In the rows, 128 means zero.
Named turns come first, each shown by rows before and after it. Which turns, in which order, take the first row of each pair that follows to the second? Write the first one first, as in the answered first pair.
z_242:
[151  78 151 121 156 152 114 127 130 137  93 125 163 127 122 132  94 161
 166 146 131 149] -> [135 106 112 121  97 143 131 161 169 131 113 140 169 129  86 129  92 134
 133 170 139 131]
[112 110 146 112 145 162 110  93 121 119 104 119 148 118 164 119 120 133
 137  97 130 121] -> [ 94 133 109 112  84 146 124 127 156 110 123 135 147 125 123 121 125 103
 101 125 141 104]
[135 134 139 107 104 120 148 133 130 151 103 127 130 129 108 116 103 140
 127 148 120 140] -> [137 127 151 114 116 108 140 128 119 150 101 124 127 136 109 119 112 138
 127 147 118 149]
z_660:
[ 94 144 140 154  94 148 141 117 113 111 127 121 117 108  95  92 151 162
 137 137 122 123] -> [ 97 146 138 150  99 157 141 115 111 110 127 119 119  99 106  89 147 165
 143 128 125 121]
[131 128 117 140  94 105 133 142 145 140 128 111 133 145  97 130 140 117
  99 156 109 165] -> [146 135 103 122 116 163 144 134 156 154 137 115 149 102 147 112 103 144
 133 115 112 146]
[121 156 103 145 104 118 116 120 121 130 128 146 146 128 132 128 111 127
 109 139 125 126] -> [123 154 101 144 111 129 116 117 120 129 131 147 146 120 148 124 109 130
 115 130 127 122]
z_260:
[137 115 166 159 106 113 163 101 136 161 105 143 126  87 100  70 128 150
 115 134 106 164] -> [136 104 180 167 128 109 153  88 118 149 105 140 117  91 121  71 143 145
 116 123 116 167]
[148 104 150 134 164 141 125 111 116 121 117 121 121 126 161 134 127 147
 156 109 108 154] -> [145 114 134 128 156 161 132 117 132 117 128 127 126 107 176 125 119 143
 153  99 119 136]
[112 157  90 151 126 139 147 110 144  92 138 150  94 134 132 103 102 144
 122 141 144  92] -> [115 159  91 148 111 126 154 117 148 106 127 146  99 145 103 106  94 150
 121 158 126 106]
[ 92 101 150 164 138 111 143 116 139 175 162 125 142 102 112 123 131 122
 129 131 127 106] -> [ 90 101 153 166 139 111 143 115 139 173 163 127 141 102 113 126 132 120
 127 131 128 108]
z_78:
[ 97 128 104 177 160  65 119  85  89 129 130 120 112 153 123 122 150 125
 107 121 133 133] -> [ 86 155  59 164 121  94 137 112 131 127 155 136 120 129 123 111 126 114
  91 119 151 101]
[114 101 140 141 170 121 115 106  97  91 125 134 116 132 163 129 171  94
 119 105 157 121] -> [111 140  85 118 114 160 146 142 157 107 148 150 136  98 150 114 126  93
 112 109 160  90]
[122 143 115 125 116 138 129 146 131 118 142 133 117 120 134 125 134 118
 110 129 151 116] -> [138 148 123 118 112 144 138 144 136 145 131 125 130 120 118 125 111 144
 129 139 121 132]
[138  98 192 122 175 147 104 104  94 163  83 117 135 128 112 110 121 165
 170 127 101 163] -> [101  94 166 144 176 140  89 110  85  94 125 136 104 126 150 109 180 100
 117 104 175 117]
z_943:
[118 126 131 147 139 124 117 126 112 132 108  92 128 125 145 125 145 129
 135 156 112 156] -> [118 124 131 146 143 127 115 125 108 127 109  96 127 121 151 122 147 124
 133 153 118 152]
[118 129 119 130 128 148 139 115 120 123 145 140 113 131 133  96 145 115
 158 111 124 122] -> [114 137 116 133 116 139 139 119 125 116 147 140 112 138 121  98 150 107
 146 121 127 119]
[135 143 146 123 110 122 135 130 139 166 106 118 138 133 106 119 103 162
 132 154  87 146] -> [139 133 155 119 149 149 126 111 120 156 109 116 134 114 158 110 103 174
 148 118 104 132]
Now pairs of rows:
Between the rows of a pair lie two turns.
[ 65 100 108 124 100 165 122 147 141 102 181 106 115 100 151 109 174  93
  54 143 137  73] -> [106 102 150 113  94 138 135 140 144 179 127  75 144 129  76 122 122 162
 102 191  39 142]
z_78 z_260
[126  94  80 143 101 117 163 172 122  72 117 136 149 131  98 100 159 105
 130 105 124 147] -> [137  82  91 137 140 143 156 153 105  75 118 130 151 113 143  93 150 127
 155  74 128 144]
z_242 z_260
[114 103 148 157 119 152 116 154 115 115 128 166 118 117 125 107 160 115
 134  96 129 145] -> [117 117 135 149  89 155 130 169 138 133 125 167 131 117 100 107 135 126
 137 111 110 149]
z_78 z_260
[105 121 131 138 130 139  85 122 111 124 133 111  98 106 175 108 149  91
 115 107 153 117] -> [132 136 137 117 117 153 106 129 137 180 109 102 128  99 143 106  94 138
 156 123  98 143]
z_78 z_78
[101 123  90 119 139 150 107 145 118 102 156 121 145 120 162 104 159  67
 108 106 168  70] -> [ 95 123 105 129 108  96 108 157 116 111 140 114 143 163  96 118 173  55
  87 154 142  98]
z_242 z_943
[115 120 130 147 178 173 122 116 127 117 154 125 135 106 183 120 138 134
  95  80 156  97] -> [106 140 103 142 139 175 138 139 156 117 166 135 141 101 162 115 127 122
  80  93 159  86]
z_78 z_943
[132 133 114 126  80 155 143 165 139 182 108 129 129 133  90 109 121 135
 106 132  93 152] -> [146 123 127 121 112 173 137 150 127 193 101 125 131 120 116 104 111 159
 131 113  87 157]
z_242 z_242
[142 102 131 129 131 123 125 127 107 126 114 141 160 165  84 143 128 162
 142 137 101 178] -> [146 104 129 125 144 140 126 121 108 131 115 139 164 151 102 139 118 172
 156 125 101 175]
z_242 z_260
[124 154 130 115 132  67 145 134 152 149 150 134 145 152 118 148 103 138
 158 183 128 105] -> [117 137 146 129 168  63 124 118 121 122 154 135 126 155 153 151 137 123
 153 164 155 100]
z_242 z_78
[ 97 129 160 101 124 147 135 124 111 124 116 125 146 105 120 167 139 134
 134 119 116 149] -> [ 86 136 141 100 109 152 138 134 122 111 129 132 147  97 124 163 144 123
 120 114 132 133]
z_78 z_78
[111 114 143 131 117 103 107 133 129 137 124 120 116 146 118 124 137 128
 136 144 132 152] -> [107 115 127 129 127 128 107 132 132 120 142 130 112 124 155 117 139 120
 134 119 158 127]
z_260 z_260
[138 161 116 146 148 167 128 177 144 133 143 139 114  98 153 121 117 111
 147 109 159 108] -> [157 157 141 143 154 152 128 167 140 168 112 123 126 115 123 131  97 144
 173 130 115 144]
z_78 z_260
[116 101 117 129 118  92 123 146 109 138 141 131 107 120  90 127 151  96
 132 104 119 123] -> [113 102 108 126 119 105 123 149 113 131 150 133 107 108 105 120 150  92
 129  92 131 112]
z_260 z_260
[133 160 123 126 125 103 104 107 130 153 104 117 118 145  90 135 127 143
 111 155 106 144] -> [115 165 100 130 112 108 105 119 138 124 125 132 109 138 104 131 146 113
  87 143 140 116]
z_78 z_78
[113 115 121 134 148  97 121 119  95  86 118 135  61 130  93 131 165  88
 110 130 127 128] -> [124 117 108 119 173 148 127 110  98  88 129 138  70  89 149 115 139 109
 136  91 140 108]
z_260 z_242
[147 146 112 114 125 166 151 128 142 143 127 120 153  91 142 112  82 154
 153 124 109 109] -> [154 126 158 127 144 122 134 109 109 151 100 102 144 129 111 128 104 159
 157 148  84 149]
z_260 z_260
[148 149 133 137 136  90 100  91 137 147 106  87 119  79 172 130 123 110
 152  84 154 162] -> [146 163 109 129 112 106 113 104 162 149 117  94 124  64 169 123 106 108
 147  84 159 147]
z_78 z_78
[101 126  77 112 105 145 133 146 161 121 126 157 142 102 143 104  93 136
  98 157 154 122] -> [ 90 120  84 122  97 114 126 150 154 111 126 157 130 124 122 111 116 117
  81 172 158 131]
z_660 z_660
[131 120 134 139 131 111 114 128 117 123 125 120 128 135 142 129 131 139
 148 117 116 138] -> [120 125 117 139 108 106 120 142 130 110 134 128 125 138 130 127 136 120
 131 125 126 126]
z_78 z_943
[149 108 117 126 146 138 144 111 118 132 121 129 103 117 122 131 106 133
 103  98 113 131] -> [143 115 110 129 126 122 145 120 125 132 123 130 102 129  97 135 114 121
  89 115 111 133]
z_242 z_260
[117 145 105 138 140 158 102 143 123 111 119 152 106  95 157 126 132 139
 122 108 169  88] -> [119 130 124 146 159 143  91 130 104 107 110 146  97 105 159 132 147 137
 126 108 166  98]
z_242 z_242
[104 123 128 144 126  85 142 146 104 111 147 166 133 137 120 140 174 121
 135 162 130 115] -> [116 119 133 133 163 125 142 126  96 119 147 165 139 108 170 129 153 148
 166 124 136 107]
z_260 z_242
[100 113 128 131 140 148 114 124 123 131 133 128 145 118 164 131 132 100
 137 113 142 110] -> [ 97 127 113 131 102 136 124 144 146 137 136 132 150 126 129 133 128  91
 122 135 136 107]
z_242 z_260
[128 139 121 154  76  92 125 166 154 152 111 152 136 128  46 145 120 127
 104 175  81 169] -> [144 152 104 129  89 152 140 160 175 176 116 153 157  81  90 126  72 163
 141 141  77 151]
z_242 z_242
[129 145  74  98  79 148 162 177 169 137 154 153 144 103 112 121  93 132
 136 119 118  90] -> [155  91 170 117 171 110 125 119  83 149 102 115 129 141 126 139 122 171
 181 111  81 154]
z_78 z_260
[123  96 157 157 171  60 109 103  74 104 124 142 124 210 113 141 180 101
 113 137 113 156] -> [152 115 130 112 201 170 133  91 103 139 134 146 157 128 199 108  99 164
 180  71 109 125]
z_660 z_660
[128 147 106 125 105 123 135 158 156 133 123 136 124 127  95 144 131 120
 108 148 129 113] -> [141 145 113 113 132 154 139 145 152 153 116 129 137 106 124 136 103 150
 142 126 116 116]
z_260 z_660
[116 131 114 114 134 140 135 133 135 107 144 137 124 115 144 126 136 112
 105 116 148 114] -> [122 123 124 113 151 144 130 124 124 109 138 133 122 113 156 124 135 120
 119 108 145 118]
z_242 z_242
[106 149  95 130  69 162 115 123 159  67 187 141 142 135 110 116 123 117
  69 197  79 133] -> [140 108 167 130 166 171  91  66  98  90 149 111 141 138 155 121 119 173
 129 165  46 175]
z_260 z_242
[127 136 100 134 117 166 149 126 156 121 122 135 134 104 140 110 104 133
 116 140 126 138] -> [114 115 126 157 135 126 129 115 124  94 118 132 111 134 136 122 149 108
  97 149 139 150]
z_242 z_260
[129 130 118 123 147 155 152 116 158 147 144 147 133 121 149  88  82 141
 159 128 141 127] -> [115 139 104 133 110 127 157 137 173 137 149 152 129 142 109  96  95 115
 127 156 142 125]
z_78 z_242
[149 103 123 103 126 141 152 140 127 140 110  86 109 139  73  94  73 187
 139 133  83 125] -> [128  78 131 125 178 145 123 119  87  80 134  95  75 137 142  92 132 150
 120  89 147 100]
z_78 z_260
[134 149 142 130 122  96 117 133 177 125 126 124 135 170  98 119 153  95
 113 149 126 127] -> [135 139 156 134 141  94 107 121 160 118 123 121 129 176 110 121 164  97
 118 141 128 132]
z_78 z_260
[109 119 137 137 118  87 120 130 126 129 135 139 103 155  92 148 159 101
  90 157 124 139] -> [136 122 133 111 165 167 130 110 131 154 135 135 128  97 168 126 103 154
 151 102 116 125]
z_242 z_260
[141 118 145 120 126 116 131 112 100 134 112 126 129 150  89 132 129 137
 146 139  98 146] -> [136 131 124 118  99 116 140 127 121 131 123 132 134 148  76 130 125 128
 133 149 102 136]
z_242 z_242
[131 109 100 120  82  97 109 149 153 169 157 124 173 106 106 126  91 131
 107 147 132 116] -> [127  84 138 139 111  58  83 129 114 150 144 114 153 137 105 138 134 119
  96 151 138 133]
z_260 z_78
[ 62 167 134 121  87 139 109 168 164  96 170 139 133 114 147 112 155 101
  56 125 167 104] -> [107 134 218 115 140 112  99 125 120 165 101  97 151 147 110 127 126 182
 123 147  76 189]
z_78 z_78
[126 113 112 133 121 123 138 148 140 113 140 142 121 142 107 126 145 112
 117 136 135 131] -> [131  99 131 139 149 126 127 132 118 110 136 137 114 143 129 128 153 118
 128 122 138 136]
z_242 z_943
[112 121 180 142 179 142  88 118 126 153 126 153 113 104 141  69 136 120
 161 141 135 152] -> [104 144 139 129 142 167 109 140 163 153 146 167 125  83 138  60 114 112
 150 142 147 126]
z_78 z_78
[130 126 109 156 105 141 138 156 122 127 180 155 145 118 173  91 120 123
 112 140 103  88] -> [150 114 146 152 121 124 135 142 105 158 146 134 149 138 148 101 108 156
 142 155  60 128]
z_78 z_260
[ 96 137 104 139 108 130 132 148 166 122 127 128 110  82 115 112 126 134
 111 124 114 113] -> [105 108 150 150 150 105 110 120 126 124 104 110  97 106 116 124 147 144
 125 129  98 146]
z_78 z_78
[117  97 153 169 147  99 118 122 121 111 130 126 113 140 140 126 161 113
 107 114 162 108] -> [119 106 139 162 149 122 123 124 129 110 143 131 117 122 159 119 149 116
 109 100 172  92]
z_260 z_242
[116 127 113 113 135 161 131 132 126 122 155 144 127 107 170 112 126 122
 128 104 169 104] -> [140 124 147 110 133 138 135 126 123 172 116 124 143 130 116 124  98 166
 158 139 103 154]
z_260 z_78
[136  80 184  98 126 124  99 122  94 142 110 115 165 151 134 132 135 167
 150 133 121 175] -> [122  79 183 109 120 103  92 128  89 123 115 119 155 166 125 138 163 145
 128 145 133 171]
z_260 z_660
[130 120 140 119 144 111 120 122 107 105 127 151 133 143 132 123 140 117
 110 140 136 132] -> [136 138 122 105 121 127 139 138 135 130 124 151 153 130 117 118 106 136
 121 146 115 132]
z_78 z_78
[141 135 123 121 108 139 139 120 148 156 115 120 146 125 119 125  90 147
 142 136 107 147] -> [136 115 143 129 155 143 118  98 116 129 121 119 130 123 169 124 118 139
 145 104 133 138]
z_943 z_78
[ 87 139  99 105 109  95 125 122  78 139  91  96 166 146 123 139 136  99
 155 165 132 114] -> [ 86 146  88 101  97 101 129 128  87 139  97  99 169 138 124 135 132  94
 154 165 136 108]
z_78 z_78
[122 117 143 148 115  95 129 127 126 135 112 117 125 158  86 141 126 125
 129 167 101 157] -> [118 103 156 153 143  92 117 113 103 118 115 115 112 162 112 141 148 115
 127 151 116 155]
z_260 z_943
[134  98 165 130 144  97 122  95 102 139 100  83 106 156 131 105  94 160
 157 141 114 157] -> [116 113 140 138  93  70 128 120 127 129 111  96 104 174  88 110 106 125
 117 173 126 149]
z_242 z_242
[127 151  88 120  93 141 157 145 170 121 154 145 135  90 146 111 111 122
 110 119 143  87] -> [140 141 132 133  87  80 151 139 149 150 116 124 136 143  74 133 116 138
 117 167  88 143]
z_78 z_242
[127  75 172 122 176 112  64 105  94 110 142 122 102 151 147 139 169  96
 104 144 122 128] -> [123 122  94  94 114 180 102 147 169 118 182 148 127  94 159 113 112  95
  96 127 141  72]
z_260 z_260
[129 154  95 140 129 163 164 127 122 132 136 158 158  83 135 151  93 181
 117 104 127 134] -> [126 162  90 142 111 151 170 138 130 134 136 159 157  91 112 153  93 172
 108 121 122 138]
z_943 z_260
[115 132 132 170 135 103 146 138 101  87 129 153  98 137 130 142 155  94
  91 138 153 126] -> [116 157  97 153 110 140 166 153 136  99 145 162 114 105 137 131 121 100
  98 128 157 103]
z_242 z_242
[100  82 136 151 157 117 103 117  99  71 160 151  92 139 168 129 187  70
  84 104 192 109] -> [118 146  65 103  63 174 163 168 199 144 163 161 148  95 115 109  77 112
 108 132 140  95]
z_78 z_943
[102  98  79 176 105 131 100 140 119  52 155 144 121 135 128 162 179  96
  87 144 150  93] -> [134 128  66 143  63 158 137 159 167 124 130 134 165 116  77 154  96 154
 130 168  81 115]
z_260 z_78
[142 152 104 131 149 179 136 126 144  95 141 159 124  93 168 128 133 168
 113 100 132  87] -> [157 157 123 131 109 133 146 138 155 137 107 145 138 131  83 143 112 188
 115 160  73 134]
z_260 z_260
[114 135 104 145  84 100 126 149 146 113 141 144 126 137  83 147 147  94
  91 161 131 121] -> [145 103 155 133 183 147 110  97  97 132 117 122 132 113 163 135 126 154
 161 105 116 138]
z_260 z_242
[132 107 135 113 135 188 158  92 131 147 108 126 167 128 165 111 121 167
 133 115 147 106] -> [115  89 162 140 138 126 136  85  99 122 101 120 141 176 130 132 175 134
 102 143 156 127]
z_78 z_660
[114 137  86 117  85 134 137 160 177 122 139 153 119 134 110 132 127 132
  84 127 157 104] -> [148 116 133 104 148 160 129 123 147 163 104 129 132 120 142 129  91 194
 148 103 115 135]
z_78 z_943
[139 127 132 111 132 142 145 137 145 148 113 122 159 111 102 112  98 184
 155 154  72 153] -> [132 140 111 109 103 143 154 153 163 143 127 132 159 108  91 111  99 166
 136 163  81 139]
z_260 z_242
[134 125 142 138 171 123 159 114  59 111  95 123 142 130 181 100 142 175
 156 108 143 131] -> [134 140 115 124 153 150 176 126  86 117 107 128 153 108 187  94 117 179
 156 101 149 114]
z_260 z_78
[135 140 111 119  71 101 150 146 165 160 116 124 150 146  60 140  86 138
 132 176  75 150] -> [122  81 167 154 177  85  94  89  75  93 119 116 104 160 154 147 169 111
 128 119 135 150]
z_78 z_260
[127 136 135 115 157 152 135 105 115 108 102 130 123 121 162 130 135 129
 141 110 130 113] -> [133 155 122 106 116 146 153 127 143 135  96 130 140 125 113 132 110 140
 137 141 102 123]
z_242 z_78
[110 137  90  97 120 180 135  96 145 141 181 110  77 109 165 142 148 109
 107  81 133 106] -> [115 119 119 106 154 168 119  76 115 139 167 101  69 123 174 147 163 115
 116  76 128 123]
z_242 z_242
[151 113 119 148  88 117 105 144  94 120 121 129  95 164 123 124 145 109
  91 175 123 165] -> [149 115 112 150  85 122 108 150 101 113 129 133  96 161 127 122 148 103
  87 173 132 159]
z_78 z_260
[118 133 118 137 120 139 121 132 145  89 151 129 113 116 118 131 151 104
 110 123 163 116] -> [126 142 111 125 123 162 129 131 152 101 150 127 126  97 131 125 125 121
 125 111 155 109]
z_242 z_78
[ 86  97 144 123 124 180  90 127 133 118 147 113 166 113 160 109 159 130
 146 118 178 113] -> [ 81  88 158 131 130 160  84 121 123 111 144 108 156 131 151 117 178 120
 139 127 178 122]
z_242 z_242
[124 140 113 144 130 136 142 125 132 132 164 148  96 105 152  88 153 145
 157 118 158 103] -> [140 145 122 135 115 126 156 128 143 169 140 137 112 115 116  90 125 170
 177 137 117 127]
z_78 z_260
[114  96 119 117 140 132 108 150 127 117 146 125 127 128 136 115 131 119
  98 129 148 118] -> [117 106 114 114 120 126 116 162 140 133 139 126 135 134 111 115 117 124
 100 144 132 123]
z_260 z_260
[ 96 142  99 132 120 118 130 136 155 161 165 126 177  98 121 154  78 113
 103 111 108 105] -> [ 99 114 146 153 149  70 107 116 113 160 141 110 161 138 100 170 113 111
 103 128  93 141]
z_260 z_78
[142 120 131 144 140 114 152 129 109 111  79 131 140 120  73 148 125 116
 119 136 106 152] -> [132 111 131 149 164 122 141 119  92  85  94 134 126 112 111 145 147  99
 109 111 139 134]
z_943 z_78
[120 125 152 133 162  65 128 134 104 122 160  92 120 178 136 150 195  99
 100 155 111 153] -> [122 142 111 107 177 152 144 135 131 117 191 108 135 108 216 123 154 115
 123  96 142 103]
z_260 z_242
[133 139 121 113 125 163 130 129 140 125 137 129 138 111 151 124 120 135
 137 107 138 108] -> [141 124 155 116 136 130 121 117 117 141 114 113 137 138 121 137 126 147
 151 127 107 144]
z_260 z_78
[128 123 143 157 153 117 138 158 127 113 110 108 111 126 120 104 131 167
 153 182 134 174] -> [117 127 132 162 137 108 137 166 131  99 120 112 106 130 114 104 143 148
 134 190 148 166]
z_78 z_943
[111 140 105 145 107 122 123 144 151 111 144 142 123 138 119 125 150  96
 119 144 160 111] -> [118 137 105 138 130 148 123 131 143 110 148 140 125 117 154 118 142 108
 136 120 168 102]
z_242 z_78
[149 120 114 113 127 153 134 127 153 138 119 111 129 122 126 115 101 132
 144  95 112 106] -> [142 116 123 124 108 113 131 134 148 136 110 108 122 153  83 124 121 115
 126 125 102 122]
z_260 z_242
[119 155  99 137  92 117 135 161 161 137 131 137 137 140  97 128 126  98
 101 146 134 123] -> [135 154 109 126  98 127 142 156 162 163 115 130 149 133  95 128 101 127
 125 147 109 136]
z_660 z_260
[117 161  82 113  99 161 144 141 167 113 157 142 132 107 157 120 129 101
  98 122 161  82] -> [110 132 112 133 136 133 118 121 126  85 149 135 110 129 171 129 175  85
  88 115 178  92]
z_242 z_260
[181 113 102  79 120 155 117 179 151 183 110  87 130 135  99 156  87 159
 136 141 124 145] -> [188  96 130  86 148 142 102 160 124 181  98  78 123 143 107 159  98 166
 142 135 119 162]
z_242 z_242
[154  87 174 117 119 104 115 139 149 106 134  80 140 141 137 127 141 136
 118 186 120 160] -> [147 103 148 110  88 112 130 157 177 109 147  89 146 128 126 122 127 130
 109 192 125 148]
z_242 z_242
[119 110 143 142  94  73  91 135 117 130 129 114  94 182  71 118 179  88
  35 135  89 142] -> [108 112 113 139 118 125  87 128 118  94 163 132  85 137 151 101 188  70
  29  80 147  90]
z_260 z_260
[ 86 158 131 144 132 144 150 148 129  90 119 142 147 114 183 154 156  85
 105 105 146 119] -> [ 93 172 127 137  90 125 168 166 155 123 102 137 163 128 122 159 129  99
 105 144 104 139]
z_260 z_260
[131 111 135 132 157 138 121 117 102 110 136 130 111 109 170 131 142 126
 137  98 143 117] -> [123 128 120 137  96  93 132 148 131 117 133 133 112 141  95 142 147 106
 105 149 126 129]
z_943 z_943
[108 116 115 123 157 122  94 122 124  97 137 153 106 108 179 135 176 113
 155 124 147  73] -> [124 147  88  96 111 149 127 145 170 143 133 151 136  88 146 128 114 144
 175 140 107  78]
z_242 z_78
[129 141 106 111 120 152 134 127 142 139 150 136 134 112 149  99 126 108
 128 124 147  94] -> [146 126 149 117 130 116 128 114 122 170 116 117 139 143 110 113 123 131
 145 151 104 142]
z_260 z_78
[103 146 120 128  95 113 132 177 149 100 111 156 123 121 130 127 140 103
 134 141 188 116] -> [109 125 159 138 128  88 115 154 114  97  92 141 115 144 129 137 163 109
 142 144 178 142]
z_242 z_943
[145 151 120 146  92 131 120 138 178 128 137 121 142 117  83 143 144 128
 138 134 116 125] -> [137 132 136 161 128 118  99 120 146  96 143 121 122 124 114 147 182 108
 127 116 145 120]
z_242 z_78
[134 133 128 122 127 132 132 134 128 133 124 126 112 107 110 134 100 115
 136 113 103 115] -> [131 120 141 131 141 118 122 126 111 121 122 125 101 121 111 141 120 107
 129 113 111 119]
z_260 z_78
[139 126 146 131 113  85 133 101 101 200 122 115 132 166  88 135 109 149
 118 158 103 174] -> [135 144 117 124  80  97 147 121 128 200 134 124 138 155  78 130  91 144
 105 162 108 159]
z_242 z_242
